In the rows, 128 means zero.
Each path below is one point turned by a fixed rotation once a step. After each direction that follows a path, write how fast that rotation turns it, in deg/step (0 if it stays still).
Each turn is a multiple of 5 degrees from 10 to 175, or 0.
Each row of a path follows its step; steps can be skipped.
Rotation 1:
step 2: [132 131 133 130 122 126 130 125 139 134 125 128 125 134 141 138 123 127
 114 132 123 128 131 129 135 142 133 120 123 118 139 130 122 129 129 133
 132 126 122 126 121 119 143 141 132 125 134 142 125 118 134 141 130 129
 126 121 149 131 129 125 125 121 135]
step 5: [140 121 129 118 141 140 116 131 129 137 126 131 125 130 122 133 132 133
 120 141 121 128 129 144 136 137 142 122 132 129 126 130 114 123 123 129
 131 131 122 111 124 124 119 135 131 132 131 131 134 124 128 134 126 126
 128 137 128 128 127 125 136 117 115]
step 6: [123 122 144 133 123 111 131 127 125 134 120 121 122 121 128 129 125 137
 124 132 131 127 131 136 115 131 127 121 119 125 131 126 122 115 127 125
 139 127 138 128 132 112 132 126 124 126 124 125 119 126 129 123 119 117
 134 132 132 135 111 123 131 121 111]
step 9: [131 129 125 138 120 129 127 122 136 129 129 132 128 123 135 135 136 125
 114 125 142 123 147 140 129 131 131 140 134 123 132 128 119 118 127 136
 122 136 127 132 123 126 140 129 132 126 134 131 129 139 128 136 117 132
 129 129 134 147 127 120 123 124 115]
step 11: [133 134 134 128 125 123 120 119 128 126 132 132 128 136 131 136 110 140
 132 134 137 128 122 137 133 132 135 117 130 124 110 136 127 124 121 127
 136 124 108 126 137 122 140 137 120 125 128 136 133 127 123 131 137 143
 130 130 132 124 127 130 122 123 127]
step 13: [130 122 145 120 121 108 126 129 127 132 121 127 140 113 128 120 138 127
 129 124 137 124 130 133 122 127 123 124 128 128 135 137 136 120 127 120
 124 119 115 127 126 120 134 128 139 129 126 124 127 123 124 125 114 131
 120 121 138 126 132 120 140 120 131]
step 16: [129 122 121 125 125 128 124 125 124 135 135 123 133 122 121 117 133 136
 118 115 143 128 134 138 124 130 127 134 129 133 118 125 119 123 132 127
 128 114 119 137 119 134 120 127 128 122 120 117 121 129 124 130 119 139
 141 132 122 133 117 128 126 113 116]
step 23: [135 122 122 124 133 128 133 132 126 130 130 133 127 121 115 120 121 133
 141 130 128 132 124 129 120 130 138 116 118 120 122 142 119 138 129 125
 132 113 115 132 117 123 120 135 124 122 127 127 121 121 116 126 121 131
 139 128 133 125 134 116 129 115 130]
[127 129 129 128 127 130 126 127 131 129 126 129 127 128 128 127 128 130
 127 129 127 130 129 125 130 133 130 130 130 128 126 127 128 129 127 131
 128 129 126 128 128 128 127 127 126 131 128 129 127 127 129 128 125 129
 124 128 130 126 124 127 128 131 126] => 110
[130 128 129 129 123 128 126 129 128 130 127 126 128 128 130 128 131 124
 129 130 128 127 128 129 126 131 128 129 131 130 130 127 128 129 126 128
 128 129 130 127 127 128 128 129 130 131 128 129 130 129 127 128 128 128
 129 125 125 126 129 125 129 126 126] => 90
[127 129 131 128 128 129 130 126 128 130 126 128 126 130 128 127 131 128
 130 124 130 129 128 128 128 123 125 127 130 126 128 131 130 127 128 130
 128 128 128 127 126 128 124 127 128 128 127 128 126 128 130 128 127 131
 129 126 127 127 125 125 128 127 128] => 115
Rotation 2:
step 4: [136 129 134 129 126 127 117 134 133 126 132 136 130 127 139 126 137 115
 125 131 129 136 127 122 125 124 145 139 131 115 136 119 126 123 129 123
 136 134 137 140 122 123 125 135 136 128 131 127 129 136 132 130 123 132
 128 131 111 134 127 128 124 125 115]
step 6: [125 141 131 124 124 127 117 146 121 115 130 124 135 133 129 133 133 120
 126 130 133 126 126 119 131 122 139 130 137 140 118 135 135 128 126 116
 120 123 129 127 120 120 132 144 124 125 130 132 132 124 129 138 127 137
 132 133 129 127 131 129 136 131 133]
step 10: [133 129 126 122 119 122 121 127 120 123 144 126 141 133 132 127 135 121
 139 144 128 136 127 125 125 126 140 129 135 126 127 130 118 135 112 126
 120 125 127 124 129 137 123 132 139 122 127 124 124 124 114 129 128 133
 130 133 126 123 126 130 135 118 131]
step 11: [121 132 117 133 127 133 127 124 128 119 121 127 128 131 132 135 136 120
 126 127 128 124 136 126 122 126 141 137 135 127 124 123 139 130 122 126
 122 122 131 108 132 123 132 134 134 119 136 120 125 127 133 117 134 138
 138 125 120 123 136 128 142 133 124]
step 13: [115 136 127 122 118 123 126 133 131 127 117 128 129 127 126 122 146 119
 128 133 122 122 133 122 131 131 133 141 133 131 138 122 116 126 120 134
 132 118 132 134 133 127 123 134 137 125 124 132 139 125 125 124 124 136
 131 132 120 131 130 123 114 122 120]
step 14: [130 130 129 140 116 132 126 123 133 136 136 119 132 124 130 121 127 122
 130 139 123 132 128 119 125 127 145 140 137 139 125 118 136 134 127 135
 123 139 118 133 121 126 119 134 135 127 127 128 125 131 128 133 136 138
 130 127 124 120 135 136 123 128 120]
step 17: [119 132 119 124 122 135 125 147 131 130 130 121 117 125 137 126 130 123
 128 131 127 122 132 119 128 122 138 130 138 120 128 128 133 128 136 125
 135 122 128 133 121 137 128 131 139 126 135 131 127 116 126 132 128 142
 126 125 118 143 136 135 126 123 134]
step 22: [119 141 133 124 117 131 126 134 123 126 138 128 129 128 125 126 146 121
 129 129 134 131 127 130 137 127 135 126 143 125 124 127 135 129 115 123
 124 118 120 122 136 122 126 136 135 128 128 129 139 121 126 127 129 132
 114 122 116 130 132 123 131 119 127]
[128 127 125 127 129 128 131 125 128 129 131 126 128 124 129 127 126 130
 125 127 129 127 131 127 129 128 129 129 128 128 128 129 131 130 127 131
 126 127 127 127 127 126 131 130 129 128 127 128 131 126 132 130 128 130
 128 130 128 131 129 130 129 129 129] => 125
[129 130 127 127 131 129 128 129 129 129 127 126 129 131 125 128 125 127
 126 130 129 126 126 131 126 126 129 124 129 127 129 129 126 127 126 129
 127 127 128 127 128 130 127 130 129 130 130 128 125 126 128 126 127 127
 128 128 129 130 128 131 129 128 127] => 35
[131 129 131 128 126 129 127 130 128 129 131 127 130 128 128 127 127 130
 127 132 129 131 127 130 129 126 129 126 127 128 128 128 128 128 127 126
 127 130 126 126 129 124 127 127 131 129 127 126 130 131 130 131 128 127
 126 128 129 126 129 127 126 128 129] => 175
[125 127 128 129 127 126 129 128 127 129 126 129 127 128 129 125 124 128
 129 127 123 127 127 129 126 127 130 127 127 132 132 126 129 126 126 130
 128 129 127 133 127 127 128 129 128 129 126 128 128 128 128 128 127 128
 128 130 130 126 127 126 127 128 126] => 65
Rotation 3:
step 6: [127 113 129 127 123 138 133 131 125 139 138 122 133 124 129 113 136 131
 141 127 123 123 131 129 122 116 129 130 121 124 135 132 124 122 134 136
 129 140 134 125 123 131 118 135 137 131 124 116 118 120 121 133 119 133
 133 127 135 125 135 121 129 125 123]
step 9: [132 123 128 130 140 134 118 118 138 135 129 131 117 117 134 124 132 130
 130 132 134 116 136 133 128 120 133 126 131 129 133 125 125 127 125 132
 136 129 128 130 131 124 142 123 131 126 126 124 120 124 119 134 111 121
 138 130 122 125 134 126 120 118 113]
step 10: [129 111 112 126 118 130 119 133 126 136 119 126 118 115 122 122 141 137
 130 124 142 126 126 124 123 126 137 128 129 125 124 120 125 131 136 137
 128 132 123 132 133 138 126 134 128 131 132 127 124 125 116 132 124 126
 125 126 136 132 131 130 118 132 139]
step 11: [124 117 126 128 136 135 138 134 126 143 127 121 122 124 132 129 141 121
 136 132 127 133 131 128 114 135 128 131 112 124 138 119 125 123 118 128
 136 140 130 131 122 129 122 125 140 124 121 124 123 134 126 130 119 135
 120 126 125 117 127 127 126 134 125]
step 13: [126 121 130 130 130 130 111 135 126 133 119 122 124 118 126 122 129 123
 137 130 126 126 125 133 138 136 122 127 134 116 122 131 126 118 121 133
 127 140 131 136 130 127 136 124 145 121 119 121 117 123 125 125 127 114
 134 125 128 133 121 131 117 125 133]
step 14: [128 125 129 129 134 133 134 126 127 145 136 122 122 119 133 130 139 133
 127 130 134 116 125 127 138 131 128 120 136 128 129 112 118 118 128 131
 127 125 122 136 125 128 136 125 128 122 136 119 131 116 124 134 107 133
 128 121 131 123 132 120 122 123 133]
step 16: [108 116 119 130 126 124 130 128 129 129 121 127 124 120 133 124 129 118
 127 130 131 131 142 125 126 135 128 128 131 126 128 130 121 128 125 133
 142 131 117 130 120 124 119 127 138 121 122 114 121 120 126 117 119 131
 120 129 126 124 132 123 120 141 121]
step 24: [134 132 125 118 123 138 119 124 133 136 116 122 128 128 125 128 132 122
 134 131 133 127 136 132 131 134 125 112 126 121 134 125 126 122 114 139
 129 143 129 135 132 122 131 126 129 128 129 129 129 131 132 121 114 137
 126 122 132 122 116 122 120 132 114]
[128 127 128 131 129 133 131 128 128 128 128 129 127 131 129 132 127 125
 130 128 127 128 128 130 130 128 127 126 126 123 126 127 129 127 130 128
 128 129 126 129 127 127 125 127 128 129 128 126 126 128 127 125 125 129
 127 127 128 126 128 127 127 128 128] => 135
[124 125 128 129 129 129 129 128 125 127 126 129 128 132 127 125 131 127
 130 128 127 128 128 127 126 132 128 130 129 126 131 130 128 129 130 129
 127 126 129 128 129 127 128 130 130 129 128 126 129 129 128 128 130 130
 128 128 127 126 131 130 130 128 127] => 70
[130 130 129 130 131 127 124 128 130 129 127 127 126 128 127 130 127 125
 127 128 128 127 129 130 126 131 129 129 124 126 129 129 130 125 126 129
 130 127 130 127 128 125 129 128 128 129 125 129 129 129 127 129 129 127
 128 126 127 126 128 129 129 127 128] => 170
